One turn sends every row of this set to another row. A few are shown first. Where does it send the rows asked after them?
K_25: [  1 -12 -23  12   0  -4 -13  22  19 -20   6  -9  -7  28   4   5 -26 -32
 -46 -23  24  -3 -15  -4  28   6  14 -12  40]
K_564: [ -8   2  19   9 -18  31  19  14   9  16  10  -7  -9  -5 -34 -35  18   0
  20 -16  30 -11   0  24  39 -11 -22   2  15]
K_252: [ 18 -31 -12 -22  24  18 -16 -21  31   4 -23   6  14 -11 -14 -27 -39 -29
  -6  14   1  -3 -38 -23  26  -5 -14 -32   0]
K_276: [-52   7 -27   8  16  34  20   8  39 -34   7  -5  15  -8  12 -36  10 -47
  12  -5 -12 -17 -11 -19  59  14  -2  14  -5]
K_104: [-16   0 -21   5   9  17 -31  22  12 -16 -41 -14  16  -6 -24 -26   0 -61
  -4  -2  24 -32  -7 -33  12  -4   8 -13  19]
K_97: [ 13 -11 -11   0 -33  21  -3  37  18  -2 -10 -45  33  -1  -4 -26  10 -31
  -8 -14  48  19 -12 -12  16   0  16 -10  21]
K_545: [-18 -15  -2  13   5  24 -31   0  16   3 -11  23  21 -20   3 -58  24  -8
  -6   2  64 -28   5  11  22   2  13   4   4]
K_388: [-28  10 -62 -23   5  28  26  37  36 -12   0   5  11 -13 -27 -13  23   6
 -13  14 -16   2  13  -5  24   0  15  25 -15]
K_500: [ -4 -11   3  -4  -7  11   4 -23  27  30  24 -41   4 -34 -24 -41 -15 -17
 -25 -18  19 -37   6 -33  29  -9  36 -13 -11]
K_797: [-10 -20 -27   0  35  14  -2 -31  15   7  10  29  44  25 -11 -27  -9 -38
 -12   6  22  11 -17  -6  22 -11  -5  10 -11]
K_240: [ -8  24 -10  19  -4  13  -1   7  15 -38  46  32  22 -39 -10 -18   1  42
  -7  -8   8  -5  -5  -8  24  -4  -5  12 -30]
K_928: [ 11   7 -34  27  27  30  31  42  12  -8  11  11  14 -18  -9 -31  -5  20
   5 -27   7 -49  19 -16  21 -16  13   8 -15]
K_650: [  2 -30 -43 -14 -19  15  17   4  19 -33  -5  28  21  -1 -30 -12  20 -17
 -20  -6  -8 -21 -33 -55  27  16  24  24 -28]
K_559: [  4  -1 -15   1   8  35   4  -1  15   0  22   3  33  -6 -27   2 -32  25
   4 -31  17 -45 -37   3  -6 -15   6  35   6]
K_28: [ -3 -39 -22   5  -7  36  15  -4  40 -50 -48   3  33 -31   6 -31 -22   0
  10  12  -3   2   4   2  28  -5  -7  -9   5]
K_826: [ 17  -1 -32 -14  20  19  27  33  38 -29 -40 -27  24   4   1  -5  -8 -26
 -24 -15  16 -25  -5 -18  43 -30  24  -1   6]
K_519: [  6 -14 -29  11 -34   0 -22   0  42 -27  44 -37  -1  -3  10 -52  11   6
 -13 -37  21  -7  -2 -12  19   7  36   5   7]
K_253: [ 17  -1 -19  -8  -8  19   4 -25   3 -24  10  25   6 -17  -9 -15  -5  40
  23 -23  -7 -35 -21 -13  33  11  29  -5 -39]
K_462: [ 13  -5  -5 -26  -4  27  12  12  27 -30 -13 -28   8 -31 -17 -39  23 -14
   5  15  -4  -7 -59 -34  42  23  16  12  24]
K_280: [  7 -32 -41  -6  20  44  -7 -19  15 -26  40  -8 -10   6 -40  -7 -18 -23
 -23 -15   1  -6 -23  25  37   2   8  10   0]
K_765: [-46 -29  -6   1   8  23  -2  17  18   4  59 -24   2 -30  -8 -19 -29 -21
  -4   1  16  -4 -10  -8  32  -3  -5 -15 -11]
K_689: [  6 -17 -16  -1  35 -15   5  -1  -6  -7 -32  -7   1  -6   9 -10   3  23
   9  11 -14 -20 -24  18  12  -2  23  25   3]
K_507: [ -4  -8 -38   6  -6  28 -13  30  25  -7  -4 -15  36  32  -8  11   0 -41
 -17  -2   4  -8 -22  -9  11  -9  15  41  -5]
K_980: [-21 -14 -10 -17  19  -4  13  46  11 -16  34  -6  -4  -9   4  -9  17  14
   1  -3  -4  10 -55  -8  20   2  11   5 -19]
K_429: [ 10   9  15  -5 -27  29 -14  -3  35 -11  25   9  -4 -29 -45 -48  14  37
  -3   1 -17 -15  -6 -28  46  -8  17  -8  -5]
K_209: [-22 -25   4   0 -16  10  -9 -29  22 -11  29  21  14 -44 -46  -3 -15  35
  15 -13  16 -11  -2  -3  36  -4   2   4  11]
K_311: [ -9  -4  -3  15  -1  38  -6 -18  10 -11   2  15  20 -23 -12 -48   7  29
  19 -17 -29 -30  21  12  49  -2 -15   2 -14]
K_742: [ -8 -20  -9  14  22  16   2  -7  22  -2 -21  13  23 -27 -11 -27  -4   2
  -4   6  23  11  -8   2  27  30  29   7  68]
K_924: [-18  -5 -14  16   3  41   5  -7  47 -57  23  25  30   5   3 -29 -26 -13
 -50 -10   4  21 -14   1  27  -4  -8  -4   2]
K_479: [ 36 -17 -20  -2 -14 -30  -8 -16  46 -23   5 -19   0  -5  17 -20 -33  -7
 -19  11   9   9 -32 -37  19 -13   2  -7   1]
K_12: [ 13 -22 -20  16   5  32  27 -22  46  -6   6  -1   3 -12  10   3 -29 -34
  -6 -17  25 -18 -24  -9  54  20  44  12 -25]
K_215: [  9   2 -21 -32  -4  11  -7   7  47 -20 -52  -7  -6 -60  -5 -14  -7  10
 -14  -1  11 -39 -31  -3  15  -4   1  -4  -5]
K_82: [-16 -22 -18   8  -1 -13   2  19  28  22   2  15  42   0  -2 -46  34 -20
  -6  10  20  29   9 -35  27  -3 -13   9   1]
K_905: [ 16  -6 -48 -12  -8 -15  26  12  35 -13   3 -22  34  -8  15 -43   3  -8
 -21   7 -19   2   6 -57  27  -9  -3   7 -16]
K_658: [  1  25   3  16  26  13  -8 -18  24  17 -20 -19  24 -14  -3 -56  11   6
 -17   6  -7 -21  14   2   5 -21  34  17  -9]
K_242: [  6 -55 -22   9 -62  10   3 -33  22 -23  -2 -10  22  -9 -11 -19 -11  -9
  -6   2  26   2   0 -22  26  18  20  15   9]
K_301: [  7  10  -9  13 -10  25  -8  14  29  -3  -9 -14 -24 -16 -30 -33 -12  -5
  44 -30  -9 -40 -11 -16   8  -3  11 -25 -17]
K_186: [ 12  15 -14  49  -7   7 -12   5  50  -2  11  -1  24 -31   5 -19   0 -16
 -37 -14   7  12 -12 -25   5  29  35  37   3]
K_26: [-11  29  -5   6 -30   0   5  21  22 -13  39  -2 -18   6 -15 -21 -13  35
  -8   4  10 -29 -12 -16  13 -10   8  16  37]
K_352: [  1   9   4  11  -9  16 -14  -6  35 -29 -19  39  12  -8 -29 -61  35 -23
 -40  -8  17   4 -19 -33  19   7  10 -16  -1]

K_186 moves to K_742
K_311 moves to K_253
K_25 moves to K_97
Where do these go?
K_658 moves to K_689
K_388 moves to K_280
K_26 moves to K_564
K_905 moves to K_797
K_924 moves to K_242

